A: rows in a few groups, each row roughly a mix of its group's directions
A (143 x 10)
[[  2  -3 -26  33  10  13  17  -8  35 -17]
 [-54 -17   4  -1 -21  -2   7   9   3   9]
 [ 24  45  -5  22   5  19   7   0   4 -19]
 [  5  -9 -49   8 -14 -22  -1   2 -25  -9]
 [  2  21 -26  -7  13 -40   7 -25  -7  16]
 [ 32  -5   6  -1  -4 -31   0 -11  17  38]
 [  7  14 -14  11  34 -17   2 -20 -17  35]
 [-17 -16   3   5  -5 -22 -10  26  43 -14]
 [ 39 -21 -10 -13  -3   4 -15  25 -28  -7]
 [-21  22 -14   1 -27  11  -8 -12 -40 -13]
 [-12   9  26 -21   5 -16  17 -34  27  10]
 [ 10 -18 -25  -1  15   5  -7  15 -36  32]
 [ 29  -7  12 -13 -21 -23   0  31 -18  21]
 [-19  -7 -19  25 -25  14  -3  28 -31  -3]
 [ -3  -2   4  -6 -12 -15  10  23  14  52]
 [ 23 -23 -31   7  31  -8   7  25   2 -11]
 [ -7 -19 -33 -20   2  -4  15 -15  39   8]
 [-24  28  15  24  19   7   7 -24  -5  26]
 [-17  18  10   0  21  28   6  34 -19  21]
 [ -7  29  44  -4  17  22 -11   3  13  -2]
 [ 24  43 -19  15  -5  -9  25 -12   3  -3]
 [-31   8  18  -9 -30 -13  -8 -32   8  16]
 [ -7  -8   9 -40  32 -19 -25  -7   7   4]
 [  4 -19  12  16 -11   7   6  33  31  31]
 [  5  -6  -6  10  14 -19  13 -52  13 -14]
 [ -8  11   6 -24  -9  34 -24  11 -25 -22]
 [-11   7 -13 -22 -15 -23 -26 -13 -38   4]
 [  5  17   3  27 -35  -2  31  -3  18 -17]
 [ 18 -20  -8  45  -1  10 -10  26  -6 -14]
 [  2   8 -15  13 -28 -33 -37  -9  12   5]
 [-34   8   6  25 -35   3  -6 -23 -14   7]
 [-12 -29   2 -16  -8 -37   8 -12  17  27]
 [ 17  20  23   9  20  33   0   1 -34   1]
 [ 30  16 -28  18  18  15  23 -20  -8  11]
 [-33  38  -2  -1  19  -6 -14 -22 -14  10]
 [ 18  40   5  13  14  22   5 -24 -21   9]
 [  3 -11  -9 -26  30 -11 -42   5  -6 -14]
 [-11 -13 -17   6 -21   1 -22  32  15  34]
 [-24  13  11 -24 -16  36 -14  16  -7 -19]
 [  6 -35 -23   6  -8 -20   8  33  12  19]
 [ 30 -11   8  25  10  19  24  14  30  -4]
 [ 19 -13   3 -40  -1 -15  15  25 -25  10]
 [-14  14  34  25 -32  15  -2  -6 -15  16]
 [-24 -14  44   1  -7 -16  11  21  11 -15]
 [ 43   3  -5  20 -15  12   0 -29  15 -14]
 [-19 -16  -4 -20  20 -28 -33  -8  23  -1]
 [ 22 -17 -31  15  24  -2  13  31  15  -3]
 [-46  19  13  -2   7  25   0   9 -23  -5]
 [  0  28  18   8   7  43  17  -3  -9  22]
 [-38  15  22  -5  -6  23   0  -4 -16  31]
 [-17 -39  18 -23 -10  -6  14  -5   3  30]
 [ -9   0 -40 -29 -10 -12   2   3 -27 -21]
 [-21   9  14  14  32 -11  21   4  22  31]
 [ -8 -24 -22 -16  -7 -41 -21   3   0 -17]
 [-28  13  32   9  15  31   9  16  14 -13]
 [ -5 -14  41  27  23  13  -4 -12  20   8]
 [-14  22  16  11   0  26   2 -23  -4 -41]
 [-43  -1   4 -28 -18  -4   9 -10 -12  24]
 [  8   5  -1 -18  19  -7 -36   4  12 -41]
 [ -5 -22  16 -43   1  -7 -31   1  15  -9]
 [ 26  12 -23  12  -9 -12  -2 -18 -41  13]
 [-31  23  18  -1  -4  11 -24  21 -30  -5]
 [  6  26  22 -26   4  28  -2  18  20 -22]
 [-16 -19   7 -21  28   1  15  17  -6  38]
 [  0  -1  -4 -18   5 -31  25 -28   3  35]
 [-43 -23  -4   1 -31 -12  15 -10  -9  -7]
 [ 42  24  13 -14  14   3   8 -21  -5  21]
 [ 15   6 -27 -28  26   6  10   2  25 -27]
 [-14 -26 -31   4  13   1  37  17  -1  17]
 [  6 -17 -12  -3   1 -18  15 -27  30 -35]
 [-12 -20  -1   2 -34  -1  31  27 -22   4]
 [-23  29   7  16 -20  31 -13   0  -5 -25]
 [-28   3  18  -6 -17 -24 -27  14  -8 -30]
 [-27   7  11 -31   5 -25 -22  12 -16  23]
 [ 28   3 -14  -2   3 -14 -26  -8  37 -25]
 [ 24 -23  16   6  -2 -43 -16  -2  20  -5]
 [ 12  23 -34  21  24 -23 -13  -7 -18   1]
 [ 26  -2   1  -3  29 -11   3  22  16  39]
 [ -7 -13 -21  45 -16 -13  11   9 -19  16]
 [  2   4   8  18   9 -15   2 -47   4 -31]
 [ 35   4  -6  -2  10   8  -6 -38 -26 -18]
 [-10   7 -20  -9 -32 -18   5 -31 -29  11]
 [ -6  16  25  37  12  31  12  -7   0  20]
 [-21  -4 -21 -37  11  26  -6   5  28  -5]
 [  3 -16  -5  37 -27  -5   4  35  17  -3]
 [ 44  16  -1   4  28  11 -13  13  20  -8]
 [-26  -1  37 -21  -3 -11  -3  -2  -4  37]
 [ 26  36   0  -1 -17   6  29  -8  20 -17]
 [ 24  -3  -6 -17  21 -30   3 -18   7 -36]
 [-20  19   9  16 -36  25  29   4  -4   4]
 [-19   9 -18 -22 -18 -11 -21 -37 -11  17]
 [ 33  -1   0  -5   9   0 -20  11  21 -43]
 [ 35  33   2   3  10  22 -28  -1 -10  12]
 [ -1  25  29  -3  31  32  17 -12   1   5]
 [-11  26  21 -34  -8  18 -22  -7   7  23]
 [ 37  17 -17  -6  -2  11  18  16  30 -19]
 [ -3   0   1  36 -19  26   6  18 -18 -29]
 [ -8  25  30 -12  24  20  -6 -15  31  -5]
 [ -8  16 -27   4  13  14   9 -27  36 -18]
 [-20 -39   3   6   6  -6   4  39  16  -7]
 [ -2  26  36   2   1   4 -31 -14  -6 -27]
 [ 24   4  32  -4  14 -13  19 -24   1 -32]
 [ -9   2  -9 -34 -17 -34 -15 -27  -3  13]
 [ 17 -17  10  15  32 -20  20   7 -19  29]
 [ -3  16  -9  26   6  29   8  10 -31  29]
 [-12 -10 -36  18 -28   2  30   2 -17 -12]
 [ 10 -23 -17  13  31 -36 -15  -9  -7  17]
 [ -4  11 -27  16   9  13  18 -37  10 -27]
 [-14  -3 -49 -13  -2  -2 -11  -5 -13  29]
 [ -3  -6   4 -20   0 -16 -20  10 -51  10]
 [-12  -4 -32 -25  13  -2  13 -24  -7  34]
 [ 14  33  13   5  37   6 -17 -18  14 -14]
 [ -4  -1   2   3  14  18  -2 -20 -34 -43]
 [ 23  25  34  -2 -11   0 -27   3 -23  14]
 [-11  -2  20 -22  12 -32 -12   1  23 -32]
 [  0 -12   0  14  -4  12  49 -18 -18  19]
 [-20 -17   3  -6   9  19   3  32 -39 -12]
 [ 13  -8  13  23  -1 -23 -19  -4   5 -46]
 [ 13   8 -25  43  20  -4  -5   5 -24  15]
 [ 36   3  14   4  -8 -22 -29   6  22 -23]
 [-16  13 -23  13 -18  -4  -8 -35 -35   1]
 [  5 -17 -11  18   6  -8  21  44 -10  24]
 [ -6  -4 -27   4  25   8  10  39 -28   2]
 [  8 -17  -6   0  48  -3  19  17   1  25]
 [ 17   9 -24   6 -22  18  20  -4 -36  20]
 [-18  -8 -15 -37   9  37  -1   4 -18 -12]
 [  2  -7  13  -4  44  10 -17  12  33 -11]
 [ 19   2   5   3  17  27  12  38  17 -24]
 [ -4  14 -27  -7  19  43  14  -8 -18 -10]
 [ 25  -2 -17 -22  37  -7   7  -8  31  -7]
 [-42 -12 -18   9 -25   6   7  11 -29   5]
 [ 14 -19 -28  13   8  -7  29   4 -16 -34]
 [  8  -1  45   4   9  14  12   1  32  20]
 [ 29   4 -23 -40 -13 -16   6   5   8 -20]
 [  1 -10   3  46  -3  15  27  -9 -19  16]
 [ 34  -1 -13   5  22   6   3  -7  38 -23]
 [-31   6   3 -25   1  10   5  16  23  37]
 [ 15 -53   7 -15  10   3 -15  17   3   4]
 [-26 -16 -45  -5  13   9  22  -8  13   2]
 [ -2  31  -5  -3 -19  21   3  -6  37 -27]
 [ 10  15 -16  44  29  -5 -20   2 -12  -5]
 [ -2 -12  22  13   5 -24   1  42   1  28]
 [-17   5  12  17 -13  32  25  -8 -31  18]]

the two rows of each list that fit no group, in list order (the others fit one group, some only roughly)
- K_4: [ 18   1 -30  23 -27 -29  19  11   2 -13]
- K_380: [-36  10  13  17 -27   1 -21 -11  25 -14]
- K_54: [  3 -34   1  24 -20  -4  37  20  -3   5]
- K_758: [ 17   5 -12 -13   3  24  22   6 -25  40]
- K_822: [-28  16  -5  28 -31  16 -11   0  15 -22]
- K_273: [  7 -15  -3   0 -21  -6  26 -39  -4  31]
- K_708: [-20  20 -34  35  13   3  -8  19 -11   5]
- K_927: [ 22  18  11   8 -16  24  19 -32  23 -13]
- K_45: [ 26  20   2 -20  -6   2  -4 -20   4  45]
- K_910: [ 17 -16 -19  20  35  -8  -1  -3 -36   3]
- K_489: [ 23  19   1  19   2  26 -33  17  16  20]
 -> K_708 K_927
- K_114: [-22  23 -13 -26  23   3 -20  -7 -29  17]
- K_549: [-32 -16  -7  16  -6 -29 -25 -20 -12  17]
- K_67: [ 14  -8  15 -11  35   8  15  -7  17 -38]
- K_267: [-21 -26 -24 -19   9  20   3  -2   2 -37]
- K_410: [ 13  19   9  36  27 -20 -27  -5 -11   0]
- K_569: [-34   0  17   6  -8  -3 -42   3  20 -14]
- K_253: [ 23   0  -9  15 -38 -18  22  12 -13  22]
- K_517: [  0  -4  -3 -25   5  18  23  31  28 -26]
- K_426: [-25   1 -48 -11  16   1   0   4 -13 -20]
- K_747: [-22 -25 -29  -7  11   9  12  -1  -3 -39]
- K_627: [-46   1 -15 -17 -15 -16 -28   4   2   0]
 -> K_67 K_410
- K_766: [  4 -29  18  18  14 -41   2  16  16   5]
- K_934: [  4 -24 -29   3   8  38  23   9 -18   9]
- K_643: [-11  -4 -20 -27  14  -1  -2 -11 -48  -1]
- K_953: [ -4   4  32  14   2 -25  12   5   3  43]
- K_175: [ 41  -6  -5 -20  21 -23   9 -27   1   0]
- K_816: [ 13  24   2 -39  -4   9  26 -15  -4  24]
- K_869: [ 27   1 -19  11  19  18  19 -15 -36  -9]
- K_27: [ -7  -2   0   7  20 -17 -41   2   6 -37]
- K_450: [-14 -22 -20  21  11  -4 -30  18 -32   6]
- K_497: [-32 -13 -10  -2  24  20   8  39   0  -7]
- K_448: [-28  13  18  20   0  22   3  21  29  22]
- K_526: [  2  16  11  -8   8  27   6 -26   7  44]
- K_8: [  6  12  22 -47  -5  -7  -4   1  31   6]
 -> K_934 K_448
- K_505: [ -3  16  -3 -11  31 -23 -13 -35 -24  -6]
- K_750: [ 35  31 -12 -15  -1  23  29   0  -1   7]
- K_504: [-12   4  31   1 -25  13  12 -39 -16   7]
- K_554: [  8  12  28 -30 -16  19 -27  -1 -26  10]
- K_935: [13 -4 37  0 16 42  8  5 14  9]
- K_119: [-23 -13 -13  40  14  -1   2  18 -31  -1]
- K_586: [ -8  10   8  41 -15 -12   7  37 -13   2]
- K_100: [ 27   4   7  -1  18 -14 -16  39  20  19]
- K_81: [ 15 -10   2  -2 -39 -30  -4  22   5  27]
- K_16: [ 14 -18 -27   1 -25  -1  -2 -27   4  37]
- K_800: [  3  34  25  19 -30   1 -10  15 -23   8]
 -> K_505 K_119
- K_874: [ -6  15  -2 -27  23  32 -24  14 -24   9]
- K_136: [33  1 41 13 -4  6 -5  3 28 -7]
- K_702: [ -6  26   3 -25 -34 -14 -23 -11 -23   4]
- K_842: [ -3  11  39 -15 -15  28 -29  10  -3  11]
- K_547: [  6   8 -43 -14  11  18  36   2  -6   2]
- K_831: [ 16  22  24  33  -2   5 -20 -22 -10  22]
- K_918: [ 17  26 -28  21   6  16   1  15 -33  12]
- K_458: [ -9  -9  20   9 -42   0  21   2  28 -18]
- K_170: [  3  -6 -21  -7 -42 -24  -2  23 -22   0]
- K_150: [30 -7 31 10 12 14 26 27  7 11]
- K_312: [  7 -18   6  10  36 -28  -3 -12  17 -30]
- K_53: [ -2  -9 -18   9  34  19  10   9  22 -35]
- K_814: [-18  -8 -27  -2 -15 -40 -23 -18 -10   9]
- K_901: [  3 -10 -18  27  43  19  -8  16   2 -16]
 -> K_842 K_547
